500 stands for zero in the data rows.
Each pair is two rows. How far apart are they, by a hidden measure? 0 means very close, and 30 very far. Two or three weighted sums of its numbers give each row a place; it is the straight-line distance between the places.
(565, 306, 716, 540, 406, 752, 762, 474, 806, 512)
(488, 529, 518, 481, 491, 478, 560, 528, 530, 563) 12
(318, 482, 532, 381, 381, 352, 441, 563, 500, 572)
(442, 587, 456, 544, 479, 497, 496, 403, 489, 511) 14
(424, 376, 504, 535, 564, 485, 472, 343, 533, 505)
(263, 368, 782, 308, 0, 477, 790, 793, 887, 743) 18
(367, 540, 456, 466, 408, 375, 480, 611, 479, 568)
(596, 473, 508, 614, 643, 631, 440, 360, 454, 231) 6
(598, 555, 476, 582, 634, 575, 371, 423, 477, 364)
(318, 578, 543, 355, 227, 308, 584, 744, 573, 678) 13
(458, 525, 517, 473, 418, 455, 549, 428, 439, 490)
(376, 400, 522, 379, 475, 433, 424, 491, 527, 476) 11
(550, 624, 331, 612, 453, 491, 582, 600, 382, 484)
(539, 408, 654, 547, 311, 638, 785, 597, 730, 528) 12
(517, 527, 422, 617, 570, 536, 500, 464, 431, 506)
(597, 533, 514, 635, 446, 668, 663, 515, 601, 470) 11
(506, 362, 665, 503, 471, 649, 645, 505, 700, 575)
(424, 390, 650, 455, 329, 555, 673, 599, 732, 651) 4
(493, 281, 811, 340, 294, 635, 657, 701, 837, 676)
(561, 448, 703, 338, 483, 528, 442, 578, 533, 707) 14
(456, 544, 454, 533, 377, 473, 660, 540, 555, 551)
(447, 578, 481, 340, 490, 347, 384, 630, 446, 597) 23
(384, 596, 452, 434, 396, 322, 350, 662, 414, 533)
(589, 289, 595, 594, 654, 720, 616, 360, 676, 391) 18
(394, 493, 588, 405, 408, 427, 581, 606, 581, 632)
(410, 754, 215, 535, 530, 223, 231, 527, 164, 433) 9
(715, 677, 324, 680, 667, 670, 460, 503, 436, 348)
(390, 555, 405, 501, 401, 439, 545, 537, 576, 427) 14
(602, 475, 451, 626, 704, 598, 511, 262, 447, 394)
(616, 362, 731, 438, 521, 682, 497, 591, 627, 500) 17
(598, 565, 461, 515, 438, 555, 537, 622, 497, 519)
(458, 537, 613, 437, 351, 449, 561, 703, 568, 628) 16
(484, 836, 668, 545, 200, 507, 439, 585, 366, 895)
(531, 614, 318, 582, 748, 448, 228, 348, 249, 350) 8
(515, 270, 671, 496, 422, 653, 745, 555, 754, 524)
(544, 494, 379, 576, 554, 532, 523, 487, 478, 184) 5
(437, 446, 459, 435, 584, 418, 321, 447, 375, 463)
(426, 425, 511, 450, 590, 532, 429, 394, 534, 370) 12
(626, 533, 484, 567, 532, 577, 530, 532, 458, 469)
(415, 381, 611, 384, 434, 491, 467, 529, 606, 523) 15
(523, 418, 734, 450, 253, 649, 685, 643, 755, 626)
(428, 562, 540, 484, 391, 472, 546, 646, 581, 603) 8
(628, 339, 614, 635, 595, 738, 608, 258, 564, 334)
(528, 302, 638, 583, 591, 682, 499, 271, 600, 478) 8
(384, 333, 586, 472, 444, 512, 537, 412, 631, 579)
(530, 737, 414, 644, 416, 562, 588, 542, 527, 576) 22
(465, 640, 441, 515, 539, 419, 376, 437, 444, 549)
(597, 585, 394, 664, 534, 632, 594, 463, 484, 495) 14
(414, 662, 410, 453, 452, 314, 418, 590, 338, 617)
(637, 321, 584, 558, 559, 714, 574, 499, 646, 203) 7
(432, 334, 680, 363, 456, 504, 607, 517, 665, 629)
(281, 451, 560, 317, 279, 331, 481, 720, 607, 562) 10
(481, 631, 470, 569, 269, 509, 684, 689, 611, 630)
(425, 352, 703, 471, 261, 552, 729, 516, 720, 576) 9
(391, 658, 474, 329, 390, 292, 379, 724, 441, 655)
(630, 431, 633, 637, 386, 725, 763, 613, 654, 432) 24
(521, 596, 447, 421, 435, 474, 478, 638, 489, 568)
(629, 618, 469, 566, 577, 655, 507, 444, 521, 534) 11
(344, 592, 221, 464, 524, 281, 442, 681, 493, 388)
(682, 304, 860, 424, 433, 741, 585, 586, 729, 628) 26
(448, 428, 603, 484, 372, 578, 619, 481, 666, 537)
(559, 637, 455, 484, 601, 551, 442, 467, 481, 545) 8
(516, 414, 575, 456, 555, 501, 422, 426, 519, 549)
(570, 690, 332, 575, 700, 431, 345, 418, 251, 464) 8
(628, 475, 484, 659, 542, 749, 698, 451, 655, 381)
(631, 446, 322, 683, 757, 638, 613, 234, 459, 237) 7
(503, 574, 514, 363, 538, 412, 360, 541, 416, 655)
(521, 393, 529, 564, 594, 560, 571, 390, 512, 442) 17
(394, 552, 422, 490, 538, 331, 418, 374, 382, 507)
(570, 232, 567, 515, 589, 647, 623, 324, 593, 249) 12
(590, 571, 492, 651, 541, 619, 487, 536, 500, 483)
(456, 477, 641, 509, 202, 540, 787, 718, 679, 616) 10
(515, 505, 580, 522, 419, 505, 600, 599, 573, 589)
(591, 432, 489, 518, 681, 566, 450, 423, 459, 343) 16
(369, 513, 456, 511, 451, 378, 452, 416, 421, 475)
(618, 515, 489, 521, 574, 512, 411, 567, 422, 433) 14
(550, 580, 458, 514, 493, 552, 500, 514, 509, 528)
(508, 552, 411, 458, 646, 481, 370, 466, 435, 467) 9
(552, 398, 514, 458, 614, 555, 510, 553, 580, 362)
(540, 668, 507, 450, 471, 427, 398, 592, 394, 690) 4
(412, 325, 682, 356, 357, 490, 524, 627, 622, 567)
(581, 541, 442, 504, 734, 550, 381, 342, 426, 466) 8
(602, 423, 581, 466, 417, 655, 642, 564, 642, 557)
(578, 448, 485, 577, 642, 593, 524, 396, 518, 480) 7
(605, 497, 460, 477, 554, 561, 530, 554, 510, 393)
(637, 459, 459, 677, 565, 725, 690, 434, 607, 372) 20
(369, 346, 636, 406, 368, 497, 545, 561, 686, 542)
(580, 475, 571, 507, 474, 519, 479, 637, 430, 490) 19
(620, 454, 477, 598, 633, 684, 579, 344, 525, 413)
(480, 479, 494, 534, 506, 552, 533, 372, 547, 451) 8
(596, 522, 463, 546, 617, 574, 430, 468, 448, 497)
(460, 657, 303, 472, 555, 293, 348, 578, 261, 478) 12
(557, 472, 602, 372, 518, 518, 455, 585, 538, 577)
(491, 561, 489, 533, 475, 507, 533, 506, 516, 528) 18
(715, 165, 789, 519, 664, 901, 590, 387, 796, 400)
(472, 380, 551, 437, 576, 501, 402, 439, 505, 415) 11
(591, 398, 629, 558, 576, 662, 597, 416, 641, 510)
(659, 573, 523, 705, 486, 769, 695, 481, 632, 432) 13
(493, 494, 595, 521, 236, 556, 771, 711, 657, 618)
(595, 575, 383, 540, 730, 514, 351, 405, 372, 382) 17
(477, 471, 435, 554, 634, 479, 391, 334, 381, 433)
(502, 267, 552, 456, 695, 517, 479, 222, 479, 374) 7
(348, 560, 451, 507, 435, 389, 438, 471, 491, 608)
(587, 346, 478, 575, 627, 658, 546, 308, 555, 324) 15
(389, 554, 388, 441, 490, 313, 413, 435, 352, 510)
(391, 507, 561, 332, 462, 450, 451, 557, 585, 632) 7
(635, 399, 544, 614, 529, 723, 699, 421, 638, 464)
(541, 553, 480, 453, 591, 449, 408, 494, 388, 495) 21
(474, 624, 499, 505, 333, 483, 527, 580, 461, 578)
(537, 708, 373, 528, 424, 470, 485, 629, 433, 627) 3
(576, 540, 471, 554, 586, 608, 511, 483, 542, 474)
(442, 412, 463, 413, 524, 411, 538, 535, 587, 572) 5
(523, 434, 609, 582, 495, 594, 478, 425, 520, 562)
(558, 289, 649, 569, 436, 671, 721, 417, 687, 365) 10
(545, 552, 528, 489, 356, 544, 590, 644, 567, 573)
(616, 526, 473, 502, 675, 526, 396, 469, 444, 498) 8
(475, 727, 275, 545, 647, 328, 343, 482, 273, 482)
(552, 359, 640, 501, 449, 664, 649, 545, 711, 544) 10
(592, 275, 680, 522, 550, 698, 679, 458, 757, 473)
(360, 437, 608, 472, 349, 458, 508, 508, 584, 660) 11
(377, 165, 514, 469, 643, 509, 552, 277, 685, 388)
(490, 551, 505, 505, 402, 476, 557, 499, 449, 437) 15
(601, 331, 580, 491, 677, 610, 374, 400, 507, 354)
(574, 508, 531, 467, 562, 525, 449, 503, 486, 575) 8
(437, 408, 540, 545, 510, 486, 508, 394, 520, 407)
(507, 390, 514, 505, 501, 551, 558, 529, 617, 391) 1
(281, 469, 458, 436, 478, 383, 456, 391, 579, 611)
(492, 218, 668, 524, 558, 649, 625, 323, 691, 331) 12
(541, 487, 636, 389, 418, 477, 465, 649, 554, 707)
(402, 651, 175, 390, 529, 249, 404, 629, 343, 465) 8
(421, 662, 362, 450, 496, 339, 335, 582, 377, 675)
(408, 480, 427, 506, 538, 372, 412, 423, 389, 484) 3
(519, 431, 544, 484, 395, 511, 570, 513, 521, 427)
(596, 388, 502, 575, 653, 650, 505, 369, 509, 316) 6
(626, 599, 444, 517, 462, 538, 480, 679, 439, 445)
(456, 564, 410, 474, 541, 393, 349, 546, 357, 463) 8
(609, 464, 534, 469, 533, 632, 555, 557, 597, 427)
(419, 299, 608, 493, 510, 576, 543, 374, 674, 508) 13
(322, 638, 400, 376, 377, 249, 342, 634, 338, 600)
(675, 516, 530, 569, 549, 734, 567, 483, 592, 474) 18
(599, 586, 427, 528, 673, 524, 377, 451, 399, 430)
(359, 440, 637, 348, 265, 377, 477, 717, 601, 609) 10
(475, 460, 308, 563, 784, 443, 349, 206, 264, 256)
(461, 544, 495, 509, 529, 522, 506, 485, 519, 557) 15
(461, 557, 400, 517, 434, 475, 516, 493, 498, 501)
(607, 517, 680, 440, 454, 589, 503, 637, 591, 590) 18
(329, 495, 525, 393, 437, 337, 438, 465, 497, 624)
(578, 481, 590, 507, 564, 602, 510, 463, 541, 481) 9
(429, 373, 736, 396, 239, 475, 699, 748, 718, 627)
(645, 455, 544, 649, 507, 735, 691, 461, 648, 466) 22
(456, 559, 527, 456, 415, 419, 506, 639, 486, 544)
(581, 503, 453, 574, 579, 533, 433, 299, 280, 463) 29
(323, 453, 468, 373, 458, 339, 384, 493, 431, 554)
(387, 612, 513, 351, 356, 343, 417, 762, 476, 678) 16
(600, 474, 497, 466, 528, 617, 530, 572, 590, 422)
(557, 487, 364, 585, 654, 535, 491, 378, 483, 287) 10
(420, 390, 472, 440, 555, 478, 418, 472, 549, 379)
(605, 606, 381, 555, 434, 497, 523, 716, 431, 460) 17
(568, 592, 362, 571, 617, 457, 334, 491, 335, 419)
(570, 478, 389, 549, 553, 542, 550, 533, 506, 428) 5
(535, 413, 626, 382, 586, 592, 476, 509, 624, 511)
(367, 491, 513, 462, 358, 395, 522, 634, 542, 563) 12
(425, 753, 371, 521, 314, 384, 547, 713, 447, 606)
(509, 399, 533, 561, 578, 609, 587, 432, 632, 516) 12
(487, 495, 558, 424, 421, 490, 454, 630, 519, 497)
(500, 682, 475, 438, 450, 400, 417, 642, 447, 677) 8
(455, 511, 477, 536, 514, 438, 442, 438, 467, 499)
(584, 581, 369, 642, 512, 579, 626, 483, 507, 490) 11
(428, 430, 621, 379, 469, 482, 448, 479, 528, 623)
(489, 712, 413, 484, 464, 324, 330, 607, 227, 638) 12
(265, 556, 321, 466, 479, 236, 422, 454, 346, 477)
(527, 489, 544, 473, 577, 500, 508, 459, 516, 539) 10
(498, 595, 447, 542, 501, 450, 427, 532, 380, 567)
(402, 372, 514, 519, 555, 481, 507, 345, 527, 360) 8
(418, 416, 513, 464, 534, 453, 454, 458, 546, 447)
(588, 467, 393, 613, 678, 603, 466, 270, 443, 330) 15
(590, 632, 423, 533, 575, 548, 448, 496, 437, 487)
(497, 478, 484, 461, 644, 515, 353, 413, 478, 420) 9
